(in the rows, 128 means zero)
Each run below is a few steps of one of 7 hidden systems, one row a step.
K_891, seq 1:
119 167 144 168 132 103 104 86 118 151 134 103 156 95 110 82 134 152 117 108 129 165 157 141 68 162
153 76 92 108 157 176 134 162 145 118 184 137 174 146 112 95 148 129 155 132 139 93 132 147 115 170
110 136 148 134 72 93 71 170 147 163 137 89 144 115 97 105 103 125 75 155 118 150 88 145 137 155
109 120 134 141 185 155 99 121 92 140 158 133 184 72 133 100 141 95 157 113 117 154 177 150 82 132
118 99 144 94 120 146 137 172 181 98 156 157 171 154 103 128 147 129 109 168 150 125 87 145 128 214
117 143 141 214 90 113 93 147 94 166 122 70 149 94 103 90 118 95 95 117 83 137 144 125 98 168
101 103 128 111 158 166 131 97 155 146 218 178 189 110 110 120 137 124 181 156 126 131 158 180 112 152
140 142 143 124 105 96 100 169 158 110 111 93 165 136 92 77 149 159 66 130 156 149 85 131 84 223
K_713, seq 2, 8 rows:
108 157 116 130 134 115 128 135 122 151 144 129 134 113 129 137 107 127 158 119 138 136 146 142 125 93
138 115 153 97 145 131 116 102 137 107 105 145 115 133 140 134 163 139 119 146 134 123 121 124 116 140
131 123 107 142 112 137 151 167 112 114 126 116 125 142 130 124 100 114 113 105 129 135 119 105 156 121
107 142 139 142 123 117 118 105 131 162 133 140 116 113 129 156 132 117 159 150 112 110 146 150 125 106
140 129 136 109 142 128 144 93 132 91 110 138 125 141 135 113 137 157 106 111 149 158 120 110 119 142
137 124 96 141 118 134 137 185 122 135 127 112 118 145 127 139 123 112 146 124 130 86 124 122 139 119
117 129 149 124 115 118 109 70 130 152 138 135 110 113 133 136 116 134 120 148 105 149 133 139 148 94
128 150 119 108 163 122 152 144 122 94 108 140 139 133 137 124 135 145 139 97 172 145 136 114 101 135
K_713, seq 3 (8 x 26):
120 135 123 177 156 153 153 92 116 137 156 144 165 110 118 115 158 122 177 112 116 115 182 142 74 165
146 115 127 111 90 122 136 124 184 121 152 130 133 172 96 112 141 174 100 156 141 113 86 140 136 188
146 139 96 164 121 111 82 167 96 170 136 62 143 104 117 72 102 124 114 98 120 134 144 128 110 112
111 98 142 69 163 152 102 105 160 140 185 171 166 110 126 128 142 128 158 169 136 136 136 173 124 125
122 138 156 121 115 105 108 190 130 94 85 106 149 127 122 109 129 119 62 122 149 166 88 107 113 184
118 88 111 179 135 177 125 151 92 159 175 127 159 102 123 122 124 67 157 130 77 103 167 137 130 134
87 156 174 116 97 101 133 80 185 136 158 161 151 127 101 139 126 160 114 166 141 169 107 161 120 178
169 124 103 165 152 132 118 171 98 111 102 77 153 125 117 67 157 128 110 87 134 108 140 108 64 185
K_639, seq 4, 8 rows:
124 127 108 140 135 145 156 102 123 141 158 147 125 129 129 143 124 129 170 124 121 112 155 136 134 104
140 142 137 112 111 103 129 109 155 119 108 124 112 151 120 123 140 167 105 136 147 128 104 126 120 149
148 120 103 146 139 135 121 151 90 131 117 98 122 120 140 107 115 113 125 97 121 127 143 109 129 100
112 128 133 89 122 123 117 115 156 146 151 155 119 130 130 155 123 137 147 161 137 124 122 152 151 97
131 144 152 132 139 115 130 120 110 94 78 124 121 122 143 124 139 129 96 107 136 157 125 100 109 143
132 104 96 138 123 156 151 159 119 132 150 134 121 143 130 147 116 103 156 129 114 91 134 123 159 104
108 159 160 128 96 94 118 79 150 146 119 135 109 126 122 140 121 153 109 150 125 152 115 138 134 125
154 123 106 139 169 145 154 125 94 100 107 125 128 132 145 114 145 130 143 84 141 124 154 102 104 122
K_490, seq 5 (8 x 26):
144 123 105 102 158 121 77 128 114 170 134 109 113 108 139 121 137 130 165 135 128 97 153 151 116 67
137 115 141 57 148 127 122 114 150 87 126 150 134 141 141 114 125 159 93 127 163 176 96 121 144 125
106 145 136 145 132 120 123 211 100 115 80 117 129 116 141 154 129 73 128 118 134 119 129 109 119 128
111 91 158 131 118 162 136 66 132 134 157 168 124 121 135 153 129 102 131 163 85 137 135 133 163 119
115 188 125 160 116 95 177 117 138 114 113 129 136 142 113 128 122 163 132 95 161 146 135 119 97 162
168 86 101 146 127 151 116 142 115 146 126 104 101 143 129 126 156 113 144 140 97 58 135 122 133 122
115 144 124 102 102 105 119 97 146 148 165 126 129 124 121 110 77 162 104 129 142 185 111 141 165 92
134 154 129 113 180 114 113 153 110 113 77 129 124 115 147 139 171 125 157 111 160 104 151 125 70 124
K_433, seq 6, 8 rows:
119 131 145 107 152 130 129 125 111 96 100 140 128 119 150 132 128 118 109 111 141 167 126 106 130 116
110 125 126 145 118 139 151 166 122 123 122 143 122 136 131 166 127 93 144 135 119 103 129 119 143 129
122 139 147 153 103 118 138 74 133 138 123 133 108 131 123 141 129 136 117 139 107 134 131 126 135 134
142 142 100 133 143 129 162 121 127 117 134 132 129 144 124 123 131 155 151 102 150 118 145 123 113 130
148 110 119 112 109 124 110 142 142 137 123 114 102 149 126 127 133 138 115 148 124 99 106 129 148 119
120 152 126 123 132 108 119 112 112 138 126 121 121 113 137 122 101 139 123 111 137 163 135 126 134 86
127 119 130 97 155 138 134 143 131 110 116 156 125 135 142 153 151 119 152 135 144 105 133 130 124 120
127 127 142 138 101 123 135 129 122 114 103 120 109 138 132 135 116 122 89 127 118 145 107 104 156 131
K_490, seq 7 (8 x 26):
129 104 166 144 144 150 126 91 108 108 98 144 120 114 142 139 165 99 114 139 97 126 140 111 117 150
110 138 107 156 102 139 184 139 137 122 166 142 144 151 111 137 96 130 135 112 133 139 126 123 152 144
135 147 136 152 111 101 102 108 133 165 106 110 103 121 119 134 154 138 142 148 111 88 140 143 98 134
157 101 101 112 146 150 142 101 119 111 158 123 136 138 131 87 109 154 117 100 136 153 130 117 143 111
110 160 124 105 119 95 109 189 147 144 114 123 124 134 124 150 126 129 144 146 159 105 111 145 120 119
143 89 154 122 147 149 101 89 100 115 109 125 119 109 151 110 142 106 96 127 98 154 134 109 136 117
93 155 114 124 125 127 172 163 142 116 154 157 152 140 120 153 101 125 155 119 159 141 128 134 140 132
140 121 158 150 114 120 102 103 126 140 87 116 101 126 129 138 170 120 113 153 96 93 128 122 109 153
K_135, seq 8, 8 rows:
108 138 172 111 133 121 139 80 142 102 111 160 132 125 135 141 139 139 107 140 137 168 120 123 125 148
139 127 105 168 130 143 160 170 104 109 108 115 127 144 125 129 139 108 139 100 128 97 138 102 114 151
125 114 130 135 85 126 120 95 150 168 163 130 110 137 114 139 114 136 128 163 98 112 120 146 165 113
130 170 130 125 151 98 125 102 118 120 108 119 136 114 132 103 128 165 126 95 161 164 144 126 86 126
159 82 100 102 143 157 124 173 133 115 132 127 121 151 134 128 148 116 141 139 131 78 116 125 140 127
95 145 150 126 89 101 111 122 131 147 131 122 120 114 126 136 84 121 92 139 120 177 106 131 168 104
124 141 130 135 182 140 138 112 105 117 114 150 142 106 144 137 160 116 170 111 137 119 171 129 81 125
146 94 127 110 100 144 152 135 159 101 132 140 114 174 120 136 134 138 100 152 126 111 87 115 164 162
K_728, seq 9 (8 x 26):
144 130 148 84 153 123 134 109 150 78 97 146 128 147 133 119 167 165 106 128 166 142 108 117 100 165
140 111 95 164 108 143 132 199 92 130 123 91 124 135 129 119 102 86 117 107 108 110 123 102 153 118
93 135 157 111 121 118 102 77 146 170 160 157 126 102 130 155 120 123 149 171 110 142 140 165 143 95
140 152 133 125 155 123 165 114 127 72 95 139 142 143 130 111 153 162 113 89 170 153 129 104 85 177
149 85 95 148 103 153 125 195 115 145 137 105 109 150 125 139 124 87 134 142 97 66 117 119 163 120
97 153 161 123 107 97 97 56 140 168 154 133 126 96 122 124 99 150 111 148 115 185 132 154 140 96
144 147 111 117 187 136 167 143 120 79 100 147 146 141 139 123 167 146 161 89 180 117 151 115 71 156
148 68 122 121 80 149 108 175 134 132 126 107 102 158 124 136 119 97 89 165 93 91 82 114 189 130
K_891, seq 10 (8 x 26):
105 117 137 160 120 148 144 125 96 126 127 140 122 113 142 156 105 78 125 123 93 141 142 108 160 102
102 160 150 123 128 113 159 98 154 117 123 167 124 137 124 167 143 144 153 141 147 125 132 139 114 141
166 118 114 158 121 133 144 104 113 112 102 103 104 148 128 103 144 149 107 106 120 112 128 99 119 149
125 130 94 130 107 128 140 140 135 159 168 128 119 139 121 139 93 130 156 133 127 108 132 141 163 85
135 146 150 88 146 95 90 98 136 129 97 125 113 117 140 120 142 161 114 134 152 151 122 137 108 108
145 99 102 122 152 159 152 165 99 93 117 127 129 138 147 119 120 106 126 96 135 129 130 97 143 117
97 143 147 127 90 109 121 145 146 153 120 141 102 132 125 179 119 109 133 168 116 108 112 139 160 111
130 145 146 139 152 124 140 59 103 109 103 135 121 111 143 118 135 143 118 101 128 169 152 110 108 118
K_639, seq 11:
126 98 149 97 114 123 58 139 131 153 146 104 140 103 125 99 108 113 83 156 110 159 103 145 152 115
86 150 147 114 176 131 129 149 112 111 128 160 173 90 143 140 129 98 154 113 153 166 153 135 97 128
131 87 148 124 117 158 137 152 152 103 126 150 135 151 118 147 165 101 117 167 113 91 106 127 134 193
100 148 128 194 89 120 142 132 110 152 156 105 151 113 106 109 85 110 107 112 106 163 137 124 136 150
132 133 120 129 157 137 128 94 145 147 159 149 148 122 118 125 169 151 185 141 138 91 162 161 78 146
154 102 125 106 115 130 114 144 148 102 136 106 151 149 108 76 127 158 68 122 144 155 89 120 125 180
108 141 109 150 139 124 89 195 97 171 145 101 157 91 124 115 112 87 157 120 123 120 154 147 109 108
113 95 169 81 148 148 106 76 161 121 162 175 155 117 126 132 155 130 125 176 124 149 124 156 124 152
K_728, seq 12 (8 x 26):
102 133 171 192 113 138 125 81 124 144 145 131 165 97 105 113 148 106 116 141 89 150 151 141 91 200
140 114 91 150 124 159 165 136 159 129 195 139 171 155 90 98 141 151 161 125 139 96 138 150 102 194
154 119 119 130 94 105 64 151 154 171 143 73 136 130 93 77 141 154 102 153 121 102 105 156 103 165
138 113 106 108 171 144 86 133 110 144 178 112 184 89 125 60 114 134 134 105 138 167 152 152 101 118
109 116 141 73 151 129 89 204 160 116 139 144 177 121 118 126 149 111 126 162 164 129 101 159 106 173
118 101 157 166 125 148 91 156 100 128 128 101 173 92 118 86 129 78 80 127 91 161 128 120 111 184
88 122 123 143 134 156 138 146 150 151 208 161 194 114 99 128 122 105 173 149 125 127 150 171 115 167
139 124 155 134 114 115 96 125 162 130 128 110 161 127 92 85 176 151 94 154 131 123 111 150 74 226
K_135, seq 13, 8 rows:
168 94 112 134 154 157 134 92 123 109 136 122 135 139 126 88 158 150 126 113 126 114 141 120 103 156
121 141 102 120 91 108 126 188 153 146 155 111 135 148 105 122 94 138 122 137 148 122 98 140 150 132
125 129 152 129 151 119 71 104 106 155 113 114 132 83 140 110 141 112 124 135 109 144 151 140 101 107
124 105 118 92 156 159 165 139 143 88 161 165 163 145 128 122 129 134 134 121 156 147 120 129 134 153
111 145 146 155 89 103 104 184 127 145 94 103 120 126 115 146 132 95 107 148 114 107 108 125 125 155
126 106 127 155 143 159 133 61 109 140 173 138 149 105 129 106 121 119 138 120 95 153 162 136 131 121
119 158 126 106 124 106 147 157 172 114 129 143 144 154 106 136 145 164 141 139 176 115 111 145 99 174
158 96 124 155 115 139 84 147 94 142 109 76 119 116 131 90 133 100 88 125 88 118 125 112 129 132
K_433, seq 14, 8 rows:
138 144 116 120 127 106 116 179 126 119 100 104 127 138 126 113 127 138 110 113 155 124 112 119 114 135
127 104 126 125 128 142 107 121 110 148 142 128 116 114 140 134 116 102 135 138 99 125 137 129 155 85
100 155 152 105 135 113 142 115 148 110 124 159 138 127 129 147 127 142 127 133 154 160 122 134 122 140
148 117 120 154 133 141 136 151 101 112 97 113 116 134 135 125 149 108 125 113 118 100 135 104 114 144
114 121 124 135 91 132 141 111 144 150 171 137 123 138 117 140 95 130 127 145 109 134 119 140 172 111
128 168 137 127 146 97 119 109 130 129 101 125 125 121 126 124 152 157 139 118 155 128 140 137 82 137
160 80 103 114 140 165 138 145 118 103 136 125 124 148 139 113 131 118 119 120 122 115 121 107 154 120
96 164 136 129 91 91 113 151 143 158 130 122 122 122 117 148 98 126 121 145 134 143 110 142 145 112

Name the system that made each run.
seq 15:
142 79 160 107 148 166 145 81 125 70 118 156 136 136 142 112 148 125 82 125 117 169 114 100 140 163
98 165 97 176 92 112 156 217 124 147 140 109 147 137 105 142 93 100 146 115 139 109 126 129 131 147
 -> K_433
seq 16 (2 x 26):
132 133 128 158 120 133 147 54 125 139 153 130 128 123 120 107 123 154 125 117 109 147 148 128 124 136
144 142 95 113 132 119 145 156 151 127 134 127 126 158 115 128 137 161 157 122 165 89 126 138 112 134
 -> K_728
seq 17, 2 rows:
168 105 98 89 133 119 78 134 110 150 117 89 89 126 148 104 108 141 112 125 126 122 117 122 160 49
97 156 142 74 163 107 118 131 117 115 110 153 125 105 158 148 104 126 132 116 164 181 127 127 142 65
 -> K_728
seq 18, 2 rows:
96 96 163 131 143 163 104 84 113 139 177 153 173 80 131 110 116 90 114 143 91 189 147 145 138 134
95 158 134 124 146 126 169 175 159 99 137 165 176 139 108 146 152 129 159 129 176 123 129 144 83 204
 -> K_639
seq 19:
154 115 92 125 162 143 116 151 100 135 130 108 131 120 138 102 134 123 152 101 132 107 152 125 111 101
113 112 147 70 120 122 102 140 156 128 142 145 130 131 131 140 117 127 110 162 140 147 95 144 160 114
 -> K_728
seq 20, 2 rows:
135 102 113 135 157 168 169 107 113 105 153 154 140 133 138 128 129 119 148 110 120 130 150 118 136 126
119 145 133 132 84 104 127 157 159 136 122 123 119 152 108 143 129 140 115 153 139 110 96 135 133 159
 -> K_433
seq 21, 2 rows:
107 135 146 114 133 116 83 92 143 176 156 139 136 99 121 134 136 130 154 165 116 124 143 171 114 109
144 128 129 109 159 134 147 125 133 77 122 135 158 139 125 91 143 160 102 97 165 163 121 112 94 176
 -> K_728
seq 22, 2 rows:
148 91 109 96 142 161 165 162 154 89 125 161 121 174 129 159 163 125 156 145 144 69 112 125 138 155
112 144 151 164 62 95 106 129 117 153 106 88 101 118 120 126 85 117 68 132 99 162 103 111 166 117
 -> K_490
seq 23:
103 148 168 188 115 131 167 89 105 110 85 146 113 119 134 166 146 98 117 123 97 137 145 97 119 162
135 123 93 177 103 153 193 98 132 134 165 139 118 161 114 141 118 138 162 115 107 93 147 120 149 135
 -> K_490
seq 24, 2 rows:
97 179 132 98 99 87 151 151 184 128 134 155 124 157 112 166 114 163 140 151 177 127 97 150 137 136
164 109 140 161 145 137 96 112 74 121 64 88 98 109 152 108 161 103 99 108 93 115 146 93 106 122
 -> K_490
seq 25 (2 x 26):
137 145 172 141 133 109 133 34 116 108 70 134 87 120 147 133 153 152 94 118 114 154 135 102 111 125
141 131 71 141 130 150 207 159 116 102 141 143 113 171 135 150 102 132 166 89 147 100 137 102 162 98
 -> K_728
seq 26 (2 x 26):
125 95 103 144 101 163 164 217 133 101 158 125 159 160 111 125 103 91 112 127 129 119 98 113 163 176
88 158 157 185 89 100 90 103 129 199 148 114 135 88 103 136 126 108 140 162 88 119 152 164 105 138
 -> K_639
seq 27:
105 174 133 179 102 88 90 126 109 190 123 92 119 94 118 129 112 117 139 130 107 124 154 144 109 104
151 93 128 82 180 164 142 59 138 99 155 167 140 131 140 113 157 158 146 129 140 140 145 136 118 128
 -> K_639
